Here are some rows, each followed by its group. Groups can overlap.
tensor([-0.823, -0.010, -0.904,  1.273,  0.018,  1.537,  1.636, -1.383, -1.898,  1.012, -0.141,
        -0.486, -2.052,  0.127,  0.195,  0.633,  0.155,  0.772, -1.046,  1.188,  1.006, -1.498,
         0.023,  0.534,  0.547,  1.376, -1.007,  0.995, -0.028, -1.310]) T
tensor([ 1.193,  2.133,  0.896, -0.252,  1.262, -1.008,  1.426, -1.494,  0.939, -0.530, -0.752,
         1.005,  0.616,  0.880,  1.626, -1.697,  1.449, -1.245,  0.788, -0.498, -1.492,  0.637,
         0.895, -1.847, -0.337, -0.674,  0.521, -0.011, -1.336,  0.821]) T
tensor([ 0.688, -0.868, -1.227,  1.209, -1.130,  0.852, -0.517,  0.567,  1.028,  1.025,  0.330,
         0.035,  1.094,  0.938,  0.634,  0.720,  0.718, -0.779, -1.990,  2.066, -0.574,  0.642,
         1.086,  0.807,  0.212, -0.542,  0.291, -0.774,  0.056,  1.334]) H
tensor([ 0.372, -0.867, -0.813,  1.282, -0.365,  0.941,  0.540, -0.616,  0.992,  1.110,  0.407,
         0.688, -0.804,  0.164, -0.570,  0.730, -0.487, -0.050, -1.109,  0.944, -0.204,  0.776,
        -0.234,  0.877,  0.596, -0.860,  0.021,  0.558, -1.096,  0.643]) B
tensor([ 0.911, -0.137,  0.624,  0.166, -0.039, -0.409, -1.409,  1.305,  1.292,  0.198, -0.221,
         0.579,  1.208,  0.632,  0.726, -0.812,  0.299, -0.745, -0.935,  0.841, -1.003,  0.443,
         0.457, -0.681, -0.054, -0.637,  0.316, -0.128, -0.603,  1.055]) H
tensor([-0.157, -1.690, -0.216,  1.393, -0.490,  1.082,  1.082, -1.029,  0.693,  1.347,  0.992,
        -0.107,  2.399,  0.823,  0.182,  1.310,  0.642,  0.283, -0.661,  0.688,  0.270,  0.868,
         0.537,  1.270,  0.765, -0.804,  0.295, -0.974,  1.374,  1.079]) D
tensor([-1.079, -0.930, -1.528,  0.424, -0.532,  1.099,  0.034, -0.081, -2.713,  0.408,  0.299,
        -0.817, -1.424,  0.172, -0.819,  1.278, -1.103,  0.808, -0.359,  0.523,  1.409, -1.915,
         0.235,  0.854,  0.484,  1.817, -1.035,  1.298,  1.696, -2.119]) F
tensor([ 0.713, -0.106,  0.863, -0.076,  0.079, -0.658,  0.338, -0.031,  0.796,  0.128, -0.076,
         0.588, -0.723, -0.745, -0.453, -0.524, -0.506, -0.699, -0.022,  0.323, -0.879,  0.888,
        -0.857, -0.623,  0.140, -0.690,  0.813,  0.465, -1.075,  0.902]) B
tensor([ 0.839,  0.641,  0.795, -1.385,  0.358, -0.937, -0.346,  0.751,  0.467, -1.256, -0.338,
        -0.214,  0.413,  0.752,  0.174, -0.946,  0.281, -1.203,  1.259, -1.446, -0.935,  0.678,
         0.610, -0.915, -0.243, -0.554,  0.471, -0.335,  0.205,  0.287]) F
tensor([-0.017, -0.063,  1.305, -0.398, -0.137, -1.087, -0.356,  0.400,  0.834, -0.453, -0.437,
        -0.145,  2.218,  0.145, -0.455, -0.808, -0.627,  0.213,  1.056, -0.955, -0.065,  0.791,
        -0.417, -1.142, -0.243, -0.818,  0.555, -1.163,  0.299,  0.936]) D
tensor([ 1.693,  1.783,  1.109, -0.259,  1.269, -0.951,  0.441, -0.696,  0.435, -0.088, -1.232,
         0.614,  0.410,  1.207,  2.193, -1.552,  1.731, -1.754,  1.191, -0.706, -1.617,  0.714,
         1.477, -1.197, -0.009, -0.601,  0.387, -0.025, -0.966,  0.399]) T
tensor([ 1.027, -0.473,  0.489, -0.121, -0.442, -0.557, -1.027,  1.395,  1.341, -0.023, -0.529,
         0.408,  1.086,  0.231,  0.015, -0.569, -0.084, -1.045, -0.504,  0.710, -0.802,  0.802,
         0.664, -0.421, -0.259, -0.622,  0.167, -0.463, -0.573,  1.031]) H
tensor([-1.725, -1.795, -0.395,  1.022, -0.968,  1.048,  0.157, -0.337, -0.711,  1.343,  1.153,
        -0.810,  1.037, -0.398, -1.337,  1.438, -0.774,  1.231, -0.378,  0.858,  1.689, -1.254,
        -0.536,  1.145,  0.683,  1.036, -0.157, -0.710,  1.399, -0.576]) D
tensor([ 0.329, -0.961, -0.399,  1.098, -0.130,  0.428, -0.143, -0.135,  0.713,  0.671,  0.648,
        -0.264, -0.304,  0.491,  1.756,  0.523,  0.976,  0.040, -0.904,  0.928, -0.326,  1.245,
         0.613,  0.935,  0.495, -1.295,  0.756,  0.169,  0.552,  0.709]) J
tensor([ 0.399,  0.317,  0.525,  0.308,  0.160, -0.674,  0.278, -0.202,  1.286,  0.195, -0.165,
         0.554, -0.548, -0.828, -0.791, -0.593, -0.874, -0.234,  0.057,  0.302, -0.782,  1.113,
        -1.278, -0.854,  0.525, -0.849,  0.569,  0.169, -1.164,  1.161]) B
tensor([ 0.780, -0.673, -0.441,  0.548, -0.863,  0.180,  0.412, -0.358,  0.289,  0.608,  0.296,
        -0.680,  0.485,  1.107,  1.599,  0.126,  1.304, -0.865, -0.496,  0.645, -0.850,  1.752,
         0.538,  0.572,  0.329, -1.214,  0.715,  0.132,  0.637,  0.770]) J
tensor([ 0.367,  0.278,  0.467,  0.097,  0.468, -0.484, -0.073,  0.729,  0.547, -0.036,  0.134,
         0.821, -0.788, -1.542, -0.866, -0.516, -0.692,  0.064,  0.399, -0.220, -0.533,  0.547,
        -1.353, -0.595,  0.039, -0.946,  0.235,  0.287, -1.187,  1.061]) B
tensor([-1.735, -1.688, -0.913,  1.467, -0.429,  0.841,  0.390, -0.380, -0.687,  1.134,  0.955,
        -0.833,  1.420, -0.221, -1.536,  1.434, -1.423,  1.292, -0.670,  0.597,  1.729, -1.189,
        -0.601,  1.172,  0.659,  0.887, -0.536, -0.761,  1.567, -0.875]) D
tensor([ 1.385,  0.304,  1.042, -0.616, -0.103, -1.549,  0.059, -0.299,  1.324, -0.443, -0.495,
        -0.168,  0.538, -0.075,  0.863, -0.803,  0.883, -0.907,  0.656, -0.623, -1.461,  1.241,
        -0.037, -0.889, -0.374, -1.430,  0.556, -0.707, -0.137,  0.854]) J
tensor([ 0.628,  0.407, -1.071,  0.648,  0.577,  1.235,  1.301, -0.658, -0.019,  1.045,  0.467,
        -0.434, -0.097,  1.794,  0.975,  1.282,  0.835, -0.518, -0.095,  0.717, -0.566,  0.515,
         1.881,  1.628,  0.571, -0.667,  0.222, -0.160,  1.013, -0.196]) N
tensor([-0.873, -0.479,  0.694, -0.611, -0.739, -0.499, -1.621,  1.453,  0.662, -0.684, -0.247,
         0.567,  0.788, -0.101, -0.295, -0.571, -0.378,  0.711, -0.797,  0.022,  0.760, -0.756,
        -0.582, -0.409, -0.662,  0.941, -0.416, -0.237, -0.727,  0.226]) H
tensor([-0.648,  1.535,  0.618, -1.360,  0.628, -1.100,  0.629, -0.350, -0.587, -1.284, -1.670,
         0.329, -0.269, -0.009,  0.012, -1.561, -0.109,  0.295,  1.200, -0.661,  0.572, -0.852,
        -0.368, -1.106, -0.819,  0.842, -0.464,  0.178, -0.219, -0.668]) T
tensor([ 0.643,  0.878,  1.049, -1.216,  0.244, -0.931, -0.827,  0.347,  0.059, -1.039, -0.866,
        -0.247,  0.247,  0.799,  0.052, -1.152, -0.206, -0.509,  1.081, -1.514, -1.091,  0.720,
         0.520, -1.046, -0.660, -0.693,  0.272,  0.331,  0.139,  0.304]) F
tensor([-0.199,  0.353,  0.015, -0.852, -0.015, -0.326, -0.649,  0.155,  0.761, -0.427, -0.662,
         0.730, -0.654, -1.153, -1.608, -0.267, -0.769,  0.791,  0.466, -0.424,  0.613,  0.139,
        -1.446, -0.601, -0.344, -0.007, -0.503,  0.557, -1.038,  0.660]) B
tensor([ 1.224,  1.595,  0.669, -0.717,  0.194, -0.235, -0.358, -0.173, -0.201, -0.330, -0.066,
        -0.098,  0.032,  0.902,  0.988, -0.688,  0.781, -1.208,  1.265, -0.809, -1.147,  0.480,
         1.274, -0.339, -0.389, -0.831, -0.123, -0.018,  0.032,  0.080]) N
tensor([-1.281, -0.712,  0.993, -0.287, -0.103, -1.105, -0.677,  0.182, -0.145, -0.474, -0.553,
        -0.015,  1.806, -0.497, -0.858, -0.853, -0.462,  1.173,  0.876, -0.570,  1.333, -0.351,
        -0.887, -0.381,  0.153,  0.782, -0.201, -0.761,  0.359,  0.169]) D
tensor([ 1.274, -0.140, -1.730,  0.981,  0.092,  1.658,  0.915, -1.153,  0.313,  0.985,  1.132,
        -0.469, -0.039,  1.546,  1.757,  2.053,  1.247, -0.983, -0.819,  0.474, -0.733,  1.086,
         1.899,  1.253,  0.306, -0.511,  0.413, -0.197,  1.124,  0.183]) N
tensor([-0.387, -1.208, -0.764,  1.083, -0.595,  0.530, -0.428,  0.178, -1.132,  0.906,  0.598,
        -0.645, -1.157, -0.512,  0.521,  1.233,  0.081,  1.265, -0.791,  1.315,  0.572, -0.710,
        -1.091,  1.091,  0.851,  0.748, -0.316,  0.490,  1.151, -0.747]) J
tensor([-0.915, -0.338,  1.507, -1.415,  0.315, -1.271, -1.235,  1.069, -0.647, -1.150, -0.495,
         0.016, -0.074, -0.556,  0.224, -0.738,  0.131,  0.435,  0.363, -0.583,  1.077, -0.058,
        -0.837, -0.212, -0.944,  0.321, -0.118, -0.065,  0.095, -0.392]) J
tensor([-0.778, -1.306, -0.772,  1.019, -0.688,  0.503, -0.052,  0.124, -0.582,  0.992,  0.556,
        -0.018, -0.779, -0.708,  0.174,  1.051, -0.166,  0.588, -1.157,  0.691,  0.984, -0.293,
        -0.885,  1.110,  0.401,  0.408, -0.189,  0.512,  0.540, -0.912]) J
tensor([ 0.851,  0.515,  0.388,  0.168,  0.028, -0.586,  0.235,  0.050,  1.348,  0.584, -0.331,
         0.598, -0.845, -1.030, -0.790, -0.353, -1.016, -0.268,  0.068, -0.193, -0.809,  0.463,
        -1.052, -0.302,  0.631, -0.617,  0.301,  0.152, -1.198,  1.082]) B
tensor([ 1.035,  0.855, -0.645,  1.193,  0.643,  1.292,  2.064, -1.697,  0.759,  1.209,  0.039,
        -0.334, -0.404,  1.044,  2.358,  0.524,  1.874, -1.259, -1.425,  1.452, -0.928,  1.293,
         1.558,  0.451,  0.503, -0.529,  0.126,  0.137, -0.077,  0.845]) T
tensor([ 0.470,  0.333, -0.884,  0.524,  0.153,  1.345,  1.180, -0.743,  0.325,  0.738,  1.018,
        -0.801, -0.673,  1.486,  1.410,  1.521,  1.186, -0.664, -0.521,  0.448, -0.832,  0.710,
         2.088,  1.816,  0.327, -0.746,  0.501,  0.255,  1.610,  0.143]) N
tensor([-1.530, -0.679,  1.512, -0.852, -0.792, -1.345, -0.348, -0.035, -0.068, -0.636, -0.732,
        -0.394,  2.374, -0.956, -0.732, -0.911, -0.489,  1.289,  0.428, -0.654,  1.690, -0.213,
        -0.941, -0.288, -0.565,  0.606, -0.419, -0.938,  0.935, -0.035]) D
tensor([-0.723, -0.978, -0.512,  0.818, -0.622,  0.764, -0.075, -0.219, -1.152,  1.041,  0.595,
        -0.719, -0.627, -0.614,  0.663,  1.185,  0.005,  0.772, -0.893,  0.850,  0.573,  0.307,
        -0.800,  1.331,  0.619, -0.154, -0.141,  0.056,  0.739, -0.530]) J
tensor([ 1.406, -0.152,  0.729,  0.201,  0.779, -0.776, -0.083, -0.312, -0.064,  0.022, -0.446,
        -0.188,  0.291,  0.815,  0.743, -0.753,  0.602, -0.628,  0.370, -0.580, -1.158,  1.025,
         1.070, -1.066,  0.313, -0.994,  0.839, -0.009,  0.414,  0.591]) F
tensor([ 0.406,  0.082,  0.739,  0.287, -0.385, -0.473,  0.164, -0.208,  1.145,  0.299, -0.263,
         0.659, -0.324, -0.261, -0.697, -0.489, -0.376, -0.594,  0.110, -0.013, -0.585,  0.375,
        -1.019, -0.484,  0.003, -0.730,  0.510,  0.318, -1.367,  0.761]) B
tensor([ 0.713,  1.174,  0.482, -0.846,  0.447, -0.862, -0.857,  0.496, -0.105, -0.673, -0.586,
        -0.054,  0.710,  0.275,  0.422, -0.687,  0.684, -1.034,  1.393, -1.323, -1.425,  1.221,
         0.882, -0.816, -0.252, -0.896,  0.644, -0.262, -0.084,  0.201]) N
tensor([ 0.753,  1.260,  0.551, -0.881,  0.680, -0.310, -0.633,  0.468,  0.069, -0.814, -1.006,
         0.105,  0.517,  0.776,  0.749, -0.725,  0.430, -1.276,  1.717, -1.420, -0.930,  0.745,
         0.803, -0.245, -0.337, -1.017,  0.324, -0.121,  0.150,  0.288]) N
tensor([ 0.900,  1.473,  0.439, -0.456,  0.326, -0.467,  0.227, -0.126,  0.078, -0.931,  0.076,
         0.346,  0.273,  0.835,  0.738, -0.429,  1.061, -1.148,  1.554, -1.284, -1.504,  0.464,
         0.890, -0.570, -0.235, -0.872,  0.566, -0.540, -0.229, -0.029]) N
tensor([ 0.160,  0.305,  0.462, -0.302, -0.141, -0.595, -0.291,  0.251,  0.721, -0.154, -0.011,
         0.429, -0.660, -1.395, -1.161, -0.401, -0.777, -0.300,  0.070, -0.227, -0.359,  0.600,
        -1.578, -0.724, -0.041, -1.125,  0.338,  0.690, -0.935,  0.985]) B
tensor([ 0.019, -1.190, -0.520,  0.711, -0.556,  0.801, -0.423,  0.200,  1.151,  0.601,  0.412,
        -0.008,  1.328,  0.696,  0.794,  0.656,  1.078, -0.560, -2.238,  2.092, -0.478,  0.433,
         1.264,  0.680,  0.406, -0.280,  0.685, -0.554, -0.349,  1.261]) H
tensor([-1.463, -0.768, -1.167,  0.870, -0.418,  1.645,  0.241, -0.243, -2.389,  0.703,  0.683,
        -0.809, -1.491,  0.082, -0.639,  1.677, -0.590,  1.036, -0.487,  0.886,  1.567, -2.053,
         0.264,  1.351,  0.862,  1.983, -0.713,  0.961,  1.052, -2.699]) N
tensor([-0.693,  1.167,  0.507, -1.565,  0.256, -0.507, -0.643,  0.151, -1.554, -1.262, -0.333,
        -0.144, -0.083, -0.602, -0.184, -0.473, -0.245,  0.684,  0.700, -1.079,  1.066, -1.579,
        -0.226, -0.415, -0.847,  1.348, -0.598, -0.239,  0.672, -1.366]) N
tensor([ 0.721, -0.432, -1.057,  0.730, -0.519,  0.761,  0.713, -0.929,  0.400,  0.472,  0.662,
        -0.595,  0.084,  1.363,  0.947,  0.420,  0.865, -0.475, -0.900,  0.330, -0.849,  0.726,
         1.998,  0.613,  0.297, -0.626,  0.818, -0.106,  0.737,  0.266]) F
tensor([ 0.433,  0.267,  0.647,  0.477,  0.165, -0.473,  0.357, -0.101,  1.150, -0.011, -0.529,
         0.815, -0.371, -0.702, -0.532, -0.263, -0.806, -0.617, -0.516,  0.049, -0.411,  0.654,
        -1.336, -0.251, -0.404, -0.620,  0.776, -0.040, -1.146,  0.932]) B
tensor([ 1.203,  1.341, -0.032, -0.873,  0.538, -0.646, -0.241,  0.602, -0.079, -1.117, -0.222,
        -0.023,  0.337,  0.930,  0.688, -0.469,  0.570, -0.940,  1.079, -1.037, -1.585,  0.637,
         0.644, -0.755, -0.284, -0.465,  0.489, -0.606, -0.443, -0.172]) N
tensor([-0.807,  0.508,  0.938, -2.308,  0.612, -0.640, -1.319,  0.941, -0.570, -2.133, -0.848,
        -0.235,  0.341, -0.644, -0.988, -0.901, -0.576,  1.223,  2.167, -1.604,  0.959, -1.039,
        -0.626, -1.158, -0.930,  0.962, -0.484, -0.596,  0.196, -0.725]) F
tensor([ 1.077, -0.348, -1.143,  0.615, -0.223,  1.222,  0.875, -0.832, -0.101,  0.563,  0.585,
        -0.602, -0.014,  1.516,  1.715,  1.134,  0.842, -1.032, -0.522,  0.576, -0.968,  0.806,
         1.934,  1.247,  0.278, -0.406,  0.292,  0.179,  1.387,  0.119]) N
tensor([-1.452, -1.768, -0.881,  1.011, -0.940,  0.653,  0.304, -0.089, -1.105,  1.404,  0.778,
        -1.421,  1.143, -0.238, -1.251,  1.068, -0.692,  1.397, -0.693,  0.535,  1.845, -0.971,
        -0.591,  0.939,  0.987,  0.906, -0.484, -0.774,  1.205, -0.799]) D
tensor([-0.747,  0.092,  0.570, -2.249,  0.083, -0.902, -0.594,  0.991, -1.367, -1.959, -0.843,
        -0.008,  0.295, -0.822, -1.306, -1.383, -0.733,  1.470,  1.069, -1.150,  1.149, -1.436,
        -0.582, -1.106, -0.654,  1.536, -0.571, -0.197,  0.904, -1.019]) F
tensor([ 0.569,  0.310,  0.567,  0.206,  0.235, -0.719,  0.069,  0.059,  0.863,  0.286, -0.068,
         0.739, -0.799, -0.876, -0.675, -0.137, -1.181, -0.221, -0.168,  0.156, -0.645,  0.626,
        -1.202, -0.363,  0.509, -1.201,  0.314,  0.510, -1.309,  0.929]) B
tensor([-0.709,  1.528, -0.007, -1.352,  0.845, -0.351, -0.757,  0.633, -1.733, -1.470, -0.172,
        -0.387, -0.358, -0.084, -0.470, -0.450, -0.625,  0.193,  1.508, -1.659,  0.472, -0.694,
        -0.110, -0.533, -0.343,  0.587, -0.583,  0.060,  0.034, -1.524]) N
tensor([-0.831,  0.800,  0.158, -1.343,  0.307, -0.201, -0.585,  0.821, -1.358, -1.208, -0.655,
        -0.377,  0.045, -0.290, -0.399, -0.285,  0.030,  0.578,  1.250, -1.484,  0.824, -1.512,
        -0.149, -0.103, -0.614,  1.322, -1.042,  0.353,  0.367, -1.797]) N
tensor([ 1.137,  0.903,  1.021, -0.664,  0.475, -0.969, -0.342,  0.632,  0.370, -1.349, -0.840,
         0.291,  0.495,  0.286,  0.119, -1.101,  0.210, -0.791,  1.335, -1.182, -1.037,  0.843,
         0.451, -1.166, -0.605, -0.761,  0.343, -0.092,  0.200,  0.681]) F
tensor([ 0.115, -0.536, -0.534,  1.191,  0.016,  0.869,  0.612, -0.399,  0.608,  1.099,  0.825,
         0.799, -0.731, -0.163, -0.418,  0.829, -0.264, -0.385, -0.853,  0.840, -0.382,  0.759,
        -0.427,  0.968,  0.039, -0.548,  0.420,  0.323, -0.861,  0.937]) B
tensor([ 0.600,  0.618,  0.486,  0.529,  0.391, -0.841, -0.067,  0.314,  0.957,  0.122, -0.427,
         0.494, -1.036, -0.857, -0.997, -0.270, -0.613, -0.484, -0.043, -0.249, -0.777,  0.689,
        -1.129, -0.419,  0.462, -0.632,  0.516,  0.300, -1.373,  1.057]) B
tensor([ 0.739,  0.259, -1.506,  0.849, -0.161,  1.831,  0.370, -0.849, -0.296,  1.043,  1.100,
        -0.583, -0.489,  1.665,  0.755,  1.272,  1.065, -0.744, -0.660,  0.396, -0.679,  0.874,
         1.943,  1.729, -0.189, -0.807,  0.862,  0.017,  0.948, -0.342]) N
tensor([-1.499, -0.404,  1.118, -1.038, -0.219, -1.269, -1.232,  0.878,  0.247, -1.142, -0.413,
        -0.224,  2.251, -0.709, -0.853, -0.866, -0.577,  1.272,  1.062, -1.018,  1.567, -0.567,
        -0.635, -0.563, -0.655,  0.317, -0.192, -0.749,  0.099,  0.150]) D
tensor([ 0.346,  0.121,  0.759, -0.332,  0.128, -0.697, -1.572,  1.179,  1.160,  0.134, -0.471,
         0.656,  1.445,  0.540,  0.427, -0.625,  0.365, -0.922, -0.665,  0.779, -1.359,  0.545,
         0.633, -0.219, -0.060, -0.628,  0.571, -0.540, -0.896,  1.269]) H
Which 4 groups are nearest to each row below, nearest first, going by the average distance to the group's rows?
tensor([ 1.368,  2.167,  0.665, -0.594,  0.897, -1.062,  0.716, -0.707,  0.969, -0.449, -0.689,
         0.609,  0.334,  0.704,  1.593, -1.825,  1.315, -1.245,  1.060, -0.882, -1.438,  1.120,
         1.066, -1.499, -0.270, -0.888,  0.105, -0.433, -1.204,  0.681]) ~ T B F N
tensor([ 0.918,  0.343,  0.909, -1.025, -0.112, -1.546, -0.702,  0.407,  0.448, -0.599, -0.462,
         0.368,  0.282, -0.619,  0.904, -0.749,  0.682, -0.650,  0.488, -0.577, -0.977,  1.192,
        -0.420, -0.976, -0.435, -1.292,  0.920, -0.101, -0.230,  0.819]) ~ B H F J
tensor([ 0.213,  0.124,  0.389, -0.150,  0.327, -0.776, -0.190, -0.140,  0.745,  0.131,  0.135,
         0.868, -0.405, -1.466, -0.748, -0.659, -0.897, -1.040,  0.372, -0.490, -0.360,  0.503,
        -1.446, -0.570,  0.597, -0.880,  0.599, -0.018, -0.866,  1.170]) ~ B H J F
tensor([-0.381,  0.915,  0.201, -1.215,  0.421, -0.193, -0.164,  0.431, -1.244, -1.437, -0.428,
         0.011, -0.195,  0.161, -0.340, -0.529, -0.272,  0.617,  0.925, -1.088,  0.871, -1.387,
        -0.204, -1.126, -0.824,  1.531, -1.171, -0.061,  0.299, -1.296]) ~ F N D B
tensor([ 0.779,  0.954,  0.227, -1.017,  0.631, -0.862, -0.274,  0.289, -0.050, -1.228, -1.151,
        -0.464,  0.386,  0.617,  0.061, -1.038,  0.102, -0.747,  1.926, -1.632, -1.005,  0.638,
         0.736, -1.309, -0.806, -0.756,  0.088,  0.011,  0.115,  0.265]) ~ F N B T
tensor([-0.191, -0.476, -0.803,  0.844, -0.390,  1.090,  0.375, -0.204,  0.840,  0.973,  0.727,
         0.543, -0.500, -0.172, -0.505,  1.185, -0.575,  0.284, -0.628,  0.863,  0.126,  0.556,
        -0.175,  1.248,  0.809, -0.791, -0.186,  0.358, -0.673,  0.709]) ~ B J H D
tensor([-0.693,  0.086, -1.625,  1.345,  0.026,  1.568,  1.707, -1.516, -1.657,  1.180,  0.198,
        -0.002, -2.361,  0.110,  0.227,  0.430,  0.031,  0.489, -0.854,  1.129,  0.695, -1.442,
         0.273,  0.721,  0.650,  1.509, -1.310,  0.902,  0.234, -1.332]) ~ J T N B
tensor([-1.445, -1.928, -0.354,  1.297, -1.255,  0.750,  0.403, -0.128, -0.522,  1.405,  0.670,
        -1.389,  1.098, -0.874, -1.150,  1.291, -0.962,  1.591, -0.473,  0.924,  1.859, -1.010,
        -0.728,  0.947,  0.962,  0.929, -0.522, -0.238,  1.249, -0.715]) ~ D J B H
tensor([-0.267, -1.028, -0.747,  1.125, -0.809,  0.616,  1.072, -0.915,  0.874,  1.211,  0.550,
         0.697, -0.301,  0.116,  0.265,  0.865, -0.210,  0.235, -1.259,  1.220, -0.453,  1.059,
        -0.150,  0.653,  0.834, -0.356,  0.487,  0.266, -0.405,  1.047]) ~ B J H D
tensor([ 0.021, -1.504, -0.478,  1.106, -0.470,  0.668,  0.703, -0.708,  0.935,  1.133,  0.962,
        -0.479,  1.964,  0.312,  0.888,  0.775,  0.471,  0.292, -0.798,  0.787,  0.164,  0.990,
         0.763,  0.727,  0.679, -0.964,  0.717, -0.764,  0.884,  0.927]) ~ H J D B
Which 5 groups are nearest to each row below, nearest first, going by the distance to the group's nearest row?
tensor([-1.117, -0.584,  0.862, -1.060, -0.474, -0.982, -1.024,  0.834, -0.003, -1.012, -0.374,
        -0.079,  0.811, -0.897, -0.513, -0.627,  0.110,  0.807,  0.237, -0.651,  0.629, -0.652,
        -1.089, -0.817, -0.124,  0.464, -0.111, -0.359, -0.346,  0.124]) ~ D J H B F
tensor([ 1.103,  2.035,  0.691, -0.685,  1.090, -0.862,  0.669, -0.872,  0.876, -0.762, -1.142,
         0.921,  0.450,  0.399,  1.476, -1.341,  1.289, -1.040,  1.099, -0.879, -1.691,  0.792,
         0.676, -1.171, -0.109, -1.013,  0.691, -0.151, -1.063,  0.761]) ~ T N J F B
tensor([-0.058, -1.027, -0.766,  0.726, -0.532,  0.717,  0.542, -0.443,  0.754,  1.207,  0.895,
         0.690, -0.537, -0.389, -0.544,  1.023,  0.297,  0.014, -1.152,  0.992, -0.062,  0.298,
        -0.287,  0.782,  0.286, -0.406,  0.275,  0.390, -0.547,  1.250]) ~ B J H F D
Which 4 groups are nearest to each row below, nearest first, going by the distance to the centre of the group?
tensor([ 1.807,  1.873,  1.122, -0.219,  1.064, -0.906,  0.980, -1.133,  0.536, -0.438, -0.854,
         0.656,  0.598,  1.190,  2.252, -1.835,  1.257, -1.698,  0.273, -0.691, -1.720,  0.420,
         0.904, -1.136, -0.081, -0.484,  0.223, -0.167, -0.623,  0.860]) ~ T N F H
tensor([ 0.351, -0.045,  0.631,  0.131, -0.076, -0.826,  0.165, -0.081,  1.126,  0.344, -0.270,
         0.616, -0.390, -1.252, -0.730,  0.094, -0.945, -0.485,  0.075,  0.411, -0.574,  0.519,
        -1.138, -0.747,  0.076, -0.646,  0.109,  0.352, -1.450,  0.937]) ~ B J H F
tensor([-0.944, -0.409,  0.275, -0.901, -0.177, -0.607, -0.893,  0.453,  0.604, -0.935, -0.239,
         0.411, -0.660, -1.240, -1.134, -0.857, -0.771,  0.678,  0.406, -0.472,  1.143, -0.520,
        -1.522, -0.206, -0.411,  0.565, -0.603,  0.849, -1.487,  0.076]) ~ B F D J
Which 5 groups are nearest to each row below, nearest first, going by the distance to the centre of the group?
tensor([-1.038,  0.390, -1.219,  1.352,  0.574,  1.597,  1.614, -1.418, -1.389,  1.293,  0.547,
        -0.117, -2.204,  0.659,  0.031,  0.834,  0.132,  0.405, -1.631,  1.066,  0.884, -1.042,
         0.314,  0.906,  0.865,  1.435, -0.891,  1.087,  0.710, -1.330]) ~ J N T D F
tensor([-0.401,  1.928,  1.094, -1.305,  0.774, -1.252, -0.062, -0.381, -0.375, -1.376, -0.583,
         0.625, -0.301, -0.215, -0.186, -1.422,  0.106,  0.274,  0.848, -1.189, -0.025, -0.208,
        -0.314, -1.815, -0.818,  0.382, -0.145,  0.338, -0.544, -0.512]) ~ F T N B J
